A single turn carries every row of the set below to another of its rows. Some are shown first; where does it send the rows asked next?
j_5: -12.3; -4.3; 31.1; -5.5; 37.8; -29.5; -7.2; 19.5; 24.4; -15.8; 7.9; -26.7; -17.4; 4.3; 12.6; -13.2; -12.0; -7.7; -6.4; -3.7; 14.6; 10.9; 30.0; -8.0; -3.1; -2.7; 9.5; 4.7; 8.4
j_333: -10.3; -6.4; 29.6; -12.7; 22.4; -5.3; -15.3; 24.4; 21.7; 40.3; 3.2; -8.5; 9.5; -6.1; -6.2; 7.4; -24.1; 9.3; -16.6; 27.7; -3.2; 2.2; -7.2; 26.6; -2.7; -8.7; 2.4; -3.2; 2.7
j_112: -8.8; -20.9; 10.7; -9.7; 21.6; 2.8; 5.6; -0.3; 34.6; 3.0; -1.0; 6.5; -26.6; -4.7; -19.4; -2.5; -0.1; -4.6; -10.4; 3.6; 15.3; 13.8; 15.5; 36.2; -8.0; -18.4; 21.0; 9.4; 4.0
j_511: -1.7; -13.5; -23.5; -13.8; 2.7; -4.2; -5.9; 39.2; 5.0; -7.2; 2.2; 11.6; 23.9; 14.0; 14.9; -15.3; -6.1; -1.3; -4.7; 20.8; 8.5; 1.7; -2.9; 14.7; 13.2; 6.7; 12.7; -15.9; -8.6
j_446: -25.9; -21.6; 0.5; -4.5; 2.7; -3.1; -5.9; 14.0; 29.6; -23.3; -7.5; 0.5; 2.1; 2.9; -28.6; -6.0; 5.4; -12.2; -21.9; 14.7; 16.3; 2.4; 25.5; 15.1; -0.9; 19.6; 24.1; 1.1; -16.2
j_82: -7.8; -0.1; 37.9; -16.7; 32.4; -25.7; -0.1; 10.3; 3.1; 9.0; 31.2; -17.5; 4.5; -5.8; 12.8; 1.2; -24.5; 11.9; -10.4; 13.0; -16.1; -4.6; 21.3; -4.5; -15.3; -3.0; 13.0; 11.5; 6.0
j_898: 2.0; 5.5; 32.3; -15.2; 34.6; -31.9; 2.0; 26.4; 12.6; -11.7; 15.7; -14.8; -1.8; 1.0; 18.7; -5.3; -18.0; 2.9; -5.5; 2.7; -16.7; -3.4; 24.4; -13.1; 0.5; -6.3; 14.2; 13.6; 8.0
j_607: -20.1; -27.8; -12.7; -10.5; 2.7; -6.2; 3.4; 12.2; 11.8; -28.2; 24.4; 4.6; 14.8; 1.6; -20.7; 0.3; 8.4; 3.0; -20.9; 6.6; -0.2; -4.8; 20.2; 2.6; -3.7; 12.8; 18.3; -2.1; -15.0
j_812: -29.9; -17.4; -1.7; -6.7; 9.4; -3.1; -33.1; 23.0; 25.3; 4.5; 9.7; -2.4; -4.8; -10.0; -21.9; -10.7; 3.3; 9.0; -33.7; 7.5; 18.4; 6.6; 18.6; 30.8; -8.1; 17.2; 4.1; -5.9; -11.7
j_587: -8.4; 6.6; 7.3; -18.4; 22.8; -12.6; -19.9; 33.7; 17.1; 34.7; 3.4; -10.5; 3.7; 5.3; 8.6; 4.3; -28.4; -4.1; -8.5; 26.9; -10.1; 6.2; -2.9; 30.9; -3.8; -11.9; -5.2; 0.1; 7.6
j_967: 5.8; -19.3; -0.9; -23.7; 8.2; -3.6; -4.0; 22.3; 17.1; 18.9; 13.5; 18.8; 5.9; -2.4; 10.2; -3.2; -3.2; 22.0; -25.0; 30.6; 0.4; -6.0; -12.3; 10.0; 12.3; -2.6; 11.4; -17.8; -5.6
j_171: 6.3; -10.0; -24.0; -29.0; 6.3; -4.3; -2.2; 25.2; 5.5; -32.2; 28.9; 8.4; 3.4; -0.5; -11.1; -10.1; -2.8; -11.6; -15.0; 2.1; 4.7; -4.6; 29.2; 4.7; 6.1; 11.9; 6.2; -0.8; -5.7
j_246: -9.7; -16.7; 22.4; -1.9; 35.5; -30.8; -6.0; 17.1; 14.8; -22.3; 16.6; -20.5; -2.5; -5.9; 12.3; -12.9; 2.0; 9.5; 5.3; -1.3; -11.8; 7.3; 30.5; -9.6; -2.7; -12.3; 18.8; 11.6; 11.8
j_226: 8.5; -13.9; -21.7; -15.1; 16.4; -11.4; -6.4; 33.4; 10.6; -18.6; 3.1; 14.7; 24.7; 9.8; 6.6; -14.4; -12.7; 1.1; -9.0; 30.1; 3.6; 6.9; -10.6; 14.9; 14.0; -3.4; 6.6; -14.1; -6.6
j_53: -5.4; -21.6; -6.1; -12.2; 13.8; -5.9; 13.5; 7.0; 6.7; -21.0; 22.1; 12.9; 3.6; 16.7; 2.6; -4.8; 1.8; -19.0; -5.9; 3.5; -4.5; 24.2; 16.1; 33.4; 1.2; -26.3; 20.7; 0.3; 3.4
j_616: -8.6; -22.7; 30.9; 3.9; 13.6; -32.9; -8.7; 5.6; 18.9; -11.2; 14.4; -27.9; 3.6; -5.8; -15.6; -13.6; -9.5; 10.2; 6.0; 18.6; -7.5; 0.1; 8.7; -3.6; 3.9; 9.8; 32.8; 8.8; 0.8
j_932: -3.8; -0.2; 4.9; -22.9; 24.0; -13.3; -11.5; 29.8; 3.7; 21.6; 17.2; 6.1; 13.1; 5.6; 21.2; 0.0; -24.3; 6.7; -14.0; 41.5; -14.7; 8.7; -4.0; 21.9; -2.7; -16.0; 5.4; -2.6; 8.6
j_44: -26.2; -1.7; 43.9; -1.3; 29.5; -28.7; -6.9; 12.2; 10.0; 10.1; 13.4; -25.8; 10.6; 5.1; 4.8; 2.2; -20.3; -1.1; -2.3; 15.1; -11.2; 2.3; 17.5; 3.0; -18.2; -0.1; 14.6; 13.9; 1.9
j_860: 0.6; -27.5; 12.3; -9.7; 18.8; -0.4; 18.8; -1.4; 21.1; -13.9; 5.9; 18.7; -4.8; -0.5; -9.1; -1.5; 6.1; 0.7; -13.5; 6.7; 3.6; 18.3; 17.7; 24.3; 5.6; -23.8; 32.6; -1.5; -1.6
j_918: -4.3; 4.8; 39.7; -6.3; 39.3; -32.3; -7.6; 26.2; 15.3; -11.7; 4.0; -19.0; 1.4; 7.0; 11.9; -8.1; -24.5; -16.6; 0.6; 5.2; -4.2; 3.3; 27.6; -4.1; 3.0; -3.9; 10.6; 15.7; 9.6
j_384: -2.9; -7.3; -10.7; -20.0; 26.1; -5.1; 0.1; 7.4; 18.2; -3.3; 15.3; 6.2; -26.1; 3.2; -7.8; -3.0; -11.7; -22.8; -7.0; -1.0; 16.1; 18.6; 19.8; 39.7; -10.7; -16.4; 1.7; 9.4; 11.6
j_101: -16.5; -17.0; 27.5; 1.1; 41.7; -33.0; -6.0; 10.2; 22.0; -17.9; 2.5; -20.6; -10.2; -2.1; 6.5; -7.1; -2.8; 9.5; -0.4; 0.8; 8.4; 5.4; 28.8; -13.2; -8.0; -5.9; 19.0; 7.2; 9.2
j_149: -4.5; -18.7; -4.4; -18.3; -3.0; 3.4; -4.1; 27.3; 18.3; 4.9; 7.8; 16.1; 6.4; -14.6; 0.9; -15.6; 4.0; 27.1; -32.1; 21.2; 9.3; -3.7; 3.6; 4.6; 8.5; 6.7; 23.7; -15.1; -15.0
j_708: -10.2; 8.9; 40.6; -7.9; 30.7; -26.4; -7.1; 20.1; 15.9; 6.0; -5.2; -18.9; 3.0; 9.9; 16.4; -7.9; -27.7; -13.7; 3.3; 19.1; -8.0; 3.2; 17.6; 5.4; -4.9; -2.8; 19.6; 16.1; 5.7
j_257: -4.8; -5.0; 25.3; -6.3; 32.5; -27.2; -8.4; 25.0; 15.8; -22.2; 21.3; -25.6; -11.9; 1.4; 18.1; -20.6; -6.7; -4.6; -1.8; -7.4; -4.5; 11.7; 31.2; -5.3; 1.8; -8.5; 8.2; 8.2; 10.5
j_472: -6.6; -11.7; -9.6; -19.4; 20.5; -11.0; 2.7; 5.6; 13.6; -7.5; 19.9; -0.1; -15.1; 10.4; -14.6; 4.6; -7.3; -28.1; -12.1; -8.1; 8.5; 21.3; 25.6; 37.9; -9.0; -18.5; 0.7; 1.4; 7.3
j_377: -18.5; -11.2; -23.5; -10.3; 5.5; -11.5; -30.6; 32.3; 3.9; 6.8; 2.7; -7.5; 15.3; 5.4; -11.2; -7.2; -14.3; -15.4; -4.2; 12.4; 19.7; 3.4; 10.7; 30.8; 0.3; 13.3; -9.4; -7.0; -2.7
j_228: 6.0; -10.0; -13.9; -14.5; 11.2; -11.1; -17.4; 30.6; 4.7; 12.4; 4.0; 14.1; 16.9; 11.5; 14.2; -7.6; -11.4; -7.6; 0.7; 34.9; 0.2; 1.2; -9.9; 25.5; 16.5; -3.8; 4.4; -12.0; 4.8
j_827: -2.1; -2.6; 15.2; -11.0; 20.9; -42.6; -12.0; 9.5; 29.3; -2.6; -6.7; -29.5; -19.7; 2.7; -11.2; -9.7; -20.9; -2.9; 1.5; 17.3; 8.9; -1.9; 14.1; -5.2; -1.0; 13.8; 26.6; 11.0; 4.5
j_818: -20.0; -18.4; -4.0; -17.8; 2.5; -6.2; -28.2; 22.2; 17.4; 19.0; 7.2; -2.8; -1.0; -22.7; -25.2; -5.7; -5.4; 11.5; -31.1; 11.2; 19.4; -1.8; 20.2; 23.7; -2.4; 16.3; 1.3; -7.3; -11.0
j_140: -7.9; -21.2; -9.2; -16.1; 8.3; 2.6; -4.3; 22.5; 25.3; -5.0; 13.8; 16.1; 0.4; -2.1; -2.6; -12.1; 7.1; 32.4; -35.5; 8.0; 7.3; -5.9; 4.7; 6.1; -1.4; 7.8; 18.7; -16.0; -18.2
j_89: 5.6; 4.9; 5.6; -25.5; 20.3; -43.0; -8.3; 18.5; 12.5; -10.3; 26.8; -25.3; -20.1; 10.2; 6.3; -17.6; -26.5; -12.2; -12.6; 18.5; 7.9; 7.1; 16.0; -6.2; -0.8; 13.5; 14.2; 4.4; 8.3
j_713: -20.6; -13.6; -5.4; -9.1; 6.7; -12.9; -37.8; 27.3; 13.1; 27.2; 6.5; -3.6; 8.0; 2.8; -7.8; -2.2; -11.1; -14.2; -9.9; 29.0; 6.8; 5.9; 2.6; 41.2; 2.3; 6.3; -9.1; -5.0; 1.9
j_462: 9.4; -11.0; -26.8; -12.1; 16.5; -1.1; -10.4; 35.0; 10.5; -20.2; 5.7; 16.4; 17.8; 13.6; 8.0; -16.2; -1.2; 7.1; -2.3; 9.7; 6.3; -4.6; -1.1; 14.0; 13.7; 4.9; 12.5; -14.2; -5.7
j_969: -18.1; -18.7; -1.6; -13.4; 5.6; -9.3; -27.6; 22.7; 32.7; 11.0; 9.9; -8.5; -2.4; -20.0; -30.7; -7.3; -5.3; 10.7; -37.9; 13.2; 4.7; 7.3; 9.9; 27.3; -6.2; 7.9; -6.1; -4.4; -15.7
j_422: -2.7; -18.1; 8.9; -18.0; 22.2; -4.2; 5.8; -2.1; 28.1; 1.0; 4.2; 6.8; -24.2; -7.8; -25.9; 6.2; -3.0; -8.6; -20.9; -6.4; 16.7; 15.6; 27.2; 30.6; -3.6; -16.5; 15.3; 2.4; 1.0
j_914: -8.3; -35.4; 11.4; -3.1; 18.7; 7.8; 19.0; -1.5; 21.3; -12.1; 19.4; 11.9; -4.1; 6.9; -6.1; -4.0; 5.6; 3.4; -9.2; 4.2; 1.7; 17.0; 3.7; 26.3; -4.9; -22.7; 27.3; 1.8; 1.4
j_18: -12.7; -10.7; -19.4; -4.5; 16.9; -6.1; -37.7; 34.7; 8.3; -8.0; 2.1; 0.3; 12.6; 7.5; -10.7; -17.7; -9.7; -15.4; -1.6; 9.9; 16.0; 6.6; 13.4; 37.8; 4.6; 14.1; -3.6; -2.9; -2.3
j_102: 5.1; -21.7; 0.6; -21.2; 9.8; -1.7; 0.1; 23.3; 28.4; -2.1; 11.7; 12.4; 6.5; -12.7; -5.7; -11.7; -3.5; 26.4; -38.8; 20.9; 2.4; 1.3; -6.2; 4.4; 8.0; 0.0; 12.7; -16.9; -20.6
j_165: -1.9; -17.1; 21.3; -10.3; 12.5; -34.7; -5.1; 16.1; 1.5; -18.9; 49.6; -25.9; 2.3; 1.0; 4.6; -22.9; -15.1; 1.6; -9.6; 19.6; -8.9; 8.9; 11.2; -5.8; 4.1; 8.4; 22.4; 5.6; 1.6
j_779: -16.9; -6.3; 37.2; -9.6; 34.2; -35.9; -1.0; 16.0; 15.3; -7.4; 19.9; -17.0; -2.2; -3.3; 10.0; -0.2; -12.8; 11.8; -14.3; 5.1; -16.6; 0.1; 28.8; -11.8; -12.2; -5.0; 16.1; 14.8; 5.2
j_321: 6.5; 12.8; 33.2; -23.9; 31.6; -23.8; -1.3; 20.4; 8.1; 5.7; 14.4; -10.9; -3.0; -1.8; 22.3; -10.7; -30.1; 0.8; -5.0; 18.1; -10.8; -0.6; 21.6; -3.0; -0.6; -4.5; 17.3; 14.7; 8.0
j_12: 0.0; -2.9; -11.6; -22.1; 9.1; -1.4; -12.6; 26.2; 23.1; -24.7; -3.2; 4.5; -8.0; 1.3; -21.4; -15.0; -6.3; -28.0; -14.9; 8.5; 20.5; 1.1; 29.8; 17.4; 14.0; 17.6; 12.1; 3.1; -6.4
j_305: -14.7; -11.5; -25.1; -8.9; 14.8; -21.9; -32.3; 30.9; 15.3; -2.6; 0.5; -5.1; 15.7; 1.5; -15.8; -9.6; -13.4; -17.6; -8.3; 22.0; 5.4; 13.9; 8.2; 36.0; -0.4; 4.3; -12.2; -1.7; -1.1
j_331: -6.8; -15.4; 27.8; -12.0; 25.1; -6.1; -7.0; 21.7; 8.9; 27.1; 16.6; 5.2; 18.8; -3.9; 8.7; 4.4; -21.4; 19.9; -22.2; 39.2; -7.0; 4.4; -8.2; 17.7; -0.3; -12.1; 11.7; -6.7; 3.1
j_856: -1.8; -22.3; -8.9; -13.8; 23.1; -1.2; 13.5; 6.8; 3.7; -17.9; 35.3; 12.2; -3.8; 13.5; 4.7; -5.4; -4.6; -13.8; -2.3; 5.5; 3.4; 20.0; 9.3; 31.2; -7.2; -22.7; 10.1; 3.4; 9.2
j_119: -19.4; -21.0; 9.7; -13.6; 2.4; -7.8; -22.2; 16.3; 21.8; 35.8; 16.0; 1.2; -3.5; -12.9; -13.4; 2.5; -2.8; 15.8; -35.8; 25.1; 4.6; 0.2; -0.3; 23.4; -1.3; 5.2; 0.9; -13.6; -5.8
j_208: -24.6; -5.8; 44.0; -1.0; 35.5; -37.2; -10.7; 19.4; 15.7; -7.0; 7.0; -20.7; 0.7; 1.5; 4.6; -1.3; -16.9; -5.9; -9.4; 9.5; -3.9; 6.1; 31.2; -3.5; -10.0; -0.8; 14.7; 17.8; 7.2

j_208 -> j_779
j_112 -> j_914
And these:
j_101 -> j_246
j_53 -> j_472
j_587 -> j_333
j_226 -> j_305
j_82 -> j_321
j_511 -> j_377
j_119 -> j_967
j_462 -> j_18
j_827 -> j_616
j_171 -> j_12

